(in the rows, 128 means zero)
The same turns and mirrors carry the whole set onto itself and the rows of a family onto each other. Which other rows belong to the same family as each row named below? List them in the order they appear above.
These 32 rows form 4 families of 8 rows each.
j_558: [134 144 108 145 115 140 161 142 129 130 134 122 123 149 141 171 128 123
  93 145 132 164 129 114 111]
j_982: [130 151 121  89 132 150 138 158 133 121 103  96 132 147 122 130 136 146
 116 100 106 130 103 130 128]
j_270: [130 137 124 111 110 155  90 133 138 140 139 134 114 114 148 138 184 121
 110 125 135 125 114 121 114]
j_858: [132 124 116 121 131 111 139 121 132 136 136  95  84 162 147 119 145 143
 139 142 138 121 148 148 115]
j_837: [112 120 137 160 119 112 122  97 134 129 144 167 123 124 151 121 132 105
 115 159 153 127 146 120 137]
j_187: [121 103 141 160 121 114 126  99 131 125 143 164 121 126 144 133 128 103
 112 157 145 121 153 128 135]
j_954: [121 124 149 112 135 131  96 114 127 122 108 139 130 125 121  87 130 125
 141 108 121  82 131 138 148]
j_658: [141 144 125  92 130 151 136 155 125 129 109  91 124 140 104 133 127 144
 122  95 105 131 107 130 128]
j_31: [126 127 112 106 134 103 141 116 125 134 146  99  88 153 140 130 145 136
 145 145 132 120 141 149 115]
j_189: [142 130 117 153 111 138 166 138 124 127 138 119 120 141 131 170 138 123
  95 145 131 161 116 113 120]
j_864: [133 129 135 149 136 117 160 122 129 124 112 119 119 154 107 110  67 134
 119 126 127 128 140 129 148]
j_423: [128 139 107 149 118 134 163 145 122 123 134 125 129 143 135 162 131 134
  94 145 137 170 117 116 110]
j_973: [135 132 136 147 144 122 158 120 117 128 111 121 123 161 110 114  73 137
 127 132 117 130 137 128 153]
j_970: [121 138 145 131 117 150 119 132 129 122 115 162 162 104 107 134 115 107
  98 115 119 139 103 102 150]
j_706: [121 141 123 105 110 146  97 130 133 127 143 135 127 110 147 142 190 115
 115 128 130 125 114 122 117]
j_648: [120 127 151 108 131 125  96 108 133 124 122 132 125 116 113  83 128 125
 141 109 126  91 126 136 156]
j_957: [119 130 126 106 103 140  98 132 142 130 139 134 124 105 144 140 187 115
 112 123 140 128 113 122 112]
j_568: [128 130 137 144 110 163 121 134 133 119 112 156 164 114 107 125 116 105
  99 107 124 140 113  98 146]
j_472: [133 112 141 157 122 112 128  94 137 127 147 161 127 124 144 127 133  99
 117 160 149 120 147 120 135]
j_847: [126 123 155 103 130 127  95 108 137 137 117 134 120 123 119  90 128 117
 144 108 121  90 133 133 155]
j_481: [127 140 121 111 137 103 135 116 129 133 144  96  84 150 146 127 142 143
 137 147 133 115 143 153 118]
j_443: [124 129 137 143 136 107 166 120 122 117 114 121 132 151 107 116  75 129
 127 130 122 134 140 130 151]
j_248: [124 113 141 163 117 111 119  95 127 139 150 160 116 120 133 122 123 103
 121 154 151 128 149 119 137]
j_645: [131 160 121  91 126 147 131 154 130 134 108  92 126 139 111 120 132 147
 125  97 113 138  98 123 130]
j_417: [122 157 118  96 125 153 129 157 123 126 107  92 121 140 110 126 126 149
 120  94 107 135 107 131 129]
j_333: [129 136 150 146 113 158 115 138 133 126 105 157 158 112 115 124 115 116
  92 110 126 140 111 101 149]
j_319: [123 124 120 114 122  99 138 117 132 129 142 100  81 147 148 121 144 146
 139 137 122 115 145 152 118]
j_664: [128 136 127 102 119 146  91 125 136 132 133 130 120 110 140 144 184 116
 113 140 147 124 111 124 110]
j_18: [111 133 146  99 137 123  90 114 134 132 114 138 126 125 124  82 121 127
 142 110 125  96 136 139 145]
j_727: [133 141 114 142 112 133 161 139 134 134 147 116 117 140 132 165 130 125
  95 146 136 175 121 112 116]
j_897: [125 128 136 149 129 116 165 130 123 128 120 124 126 156 115 109  75 134
 124 115 111 134 140 128 155]
j_560: [128 139 141 139 126 164 120 136 128 130 111 157 165 119 107 132 115 104
  99 115 135 141 107 100 148]

Same family as j_560: j_270, j_837, j_954, j_658, j_443, j_319, j_727
Same family as j_970: j_982, j_858, j_189, j_248, j_664, j_18, j_897

The same turns and mirrors carry the whole set onto itself and the rows of a family onto each other. Which other rows belong to the same family as each row named below? List them in the order they appear above.
These 30 rows form 6 families of 5 rows each.
j_80: [129 106 113 107 124 107 114 112 117 135 128 141  85 111 109 124 128 133
 153  97  89 162 123 153]
j_64: [105 120  90 126 127 115 150 159 117 120 105 138 159 144 108  95 174 139
 147 114  89 136 129 121]
j_429: [117 111  70 117 130 116 149 122 102 111 121 151 156 151 126 110  72 127
 143 119 113 111 120 169]
j_830: [117 114  95 117 141 104 106 102 106 125 120 149  99 109 110 108 133 140
 156 106  96 149 121 164]
j_124: [115 130  64 124 145 118 163 149 116 102 111 117 129 154 137 117 105 133
 166 127 109 134 119 151]
j_82: [126 101  95 152 109 122 161 138  95 108 104 141 140 115 162  97 132 139
 164 115  91 127 135 133]
j_348: [117 116  98 120 152  96 137 130  86 124 158 117 165 195 121 135 119  95
 124 127 119 130 123 142]
j_713: [141  82 141 140  94 109 149 135  81 134 148 132 154 149 147 129 136 103
 129 106  93 139 142 113]
j_175: [133 110 102 125 130 120  93 101 110  91 100 123 127 137 146 120 145 140
 156  97 109 131 138 178]
j_298: [119 103  87 115 133 108 136 114  89 121 142 150 171 169 119 120  78 110
 125 118 118 110 121 165]
j_106: [133 106 111 125 135 110  79  90  95  97 118 125 145 154 139 125 152 125
 140  99 115 128 138 177]
j_163: [107 129  67 130 165 104 142 129  91 105 131 124 159 175 129 113 117 120
 146 134 120 120 119 155]
j_998: [138  94 105 102 101 120 159 138 117 129 137 138 138 159 122 141  65 110
 135 103 104 133 123 151]
j_515: [109 109 112 122 125 105 138 154 104 133 130 135 174 167 100 107 179 116
 125 112  93 139 131 113]
j_538: [122 103 123 112 142  91  91  93  89 141 152 147 118 136  99 125 139 113
 128 102 101 151 125 153]
j_6: [126  91 122 152 120 100 134 117  62 125 146 144 178 153 146 110 145 106
 125 117 102 121 140 127]
j_19: [128 105  82 108 111 124 162 137 119 116 119 143 136 144 128 124  65 127
 150 110 104 124 122 161]
j_599: [134 107 114 109 125 107 156 150 109 132 156 106 137 188 123 155 110  95
 131 115 108 150 125 128]
j_327: [151  95 136 110 106 119  97 112 118 109 123 112 119 151 140 148 142 118
 142  84 104 149 142 161]
j_74: [142  89 125 140  87 121 167 148 102 125 123 132 131 124 156 122 127 122
 152 104  85 142 140 117]
j_116: [143  96 133 116 122 109  83  96  99 109 131 117 141 163 135 141 150 113
 131  91 111 140 142 165]
j_132: [116 103  95 159 129 108 140 118  69 108 120 149 171 133 155  91 142 129
 146 123 102 113 136 139]
j_184: [112 112 100 120 153  95  93  90  89 127 135 153 119 124 106 108 139 129
 141 109 103 142 121 164]
j_666: [116 107 118 116 112 110 150 164 118 136 125 130 159 161 101 116 173 119
 132 106  86 148 132 108]
j_633: [131  94 108 105 115 110 144 124  99 132 153 143 160 174 117 138  73 100
 119 109 112 124 125 152]
j_274: [114 113 105 118 112 117 157 169 126 128 110 131 148 146 107 108 169 132
 144 107  84 148 131 113]
j_541: [101 117  94 127 135 107 139 150 104 123 116 140 174 158 103  94 179 129
 134 117  94 132 129 121]
j_121: [145 103 116 115 110 124 102 113 124  98 102 115 111 135 146 135 140 135
 157  89 102 144 140 168]
j_683: [132 116  94 112 120 120 172 163 129 119 126 106 113 161 134 143 102 119
 156 116 101 150 122 135]
j_720: [132  99 131 105 122  99 104 107 107 145 148 139  98 128 103 134 133 116
 137  95  92 163 125 145]

Same family as j_713: j_82, j_6, j_74, j_132
Same family as j_830: j_80, j_538, j_184, j_720
Same family as j_348: j_124, j_163, j_599, j_683
Same family as j_998: j_429, j_298, j_19, j_633

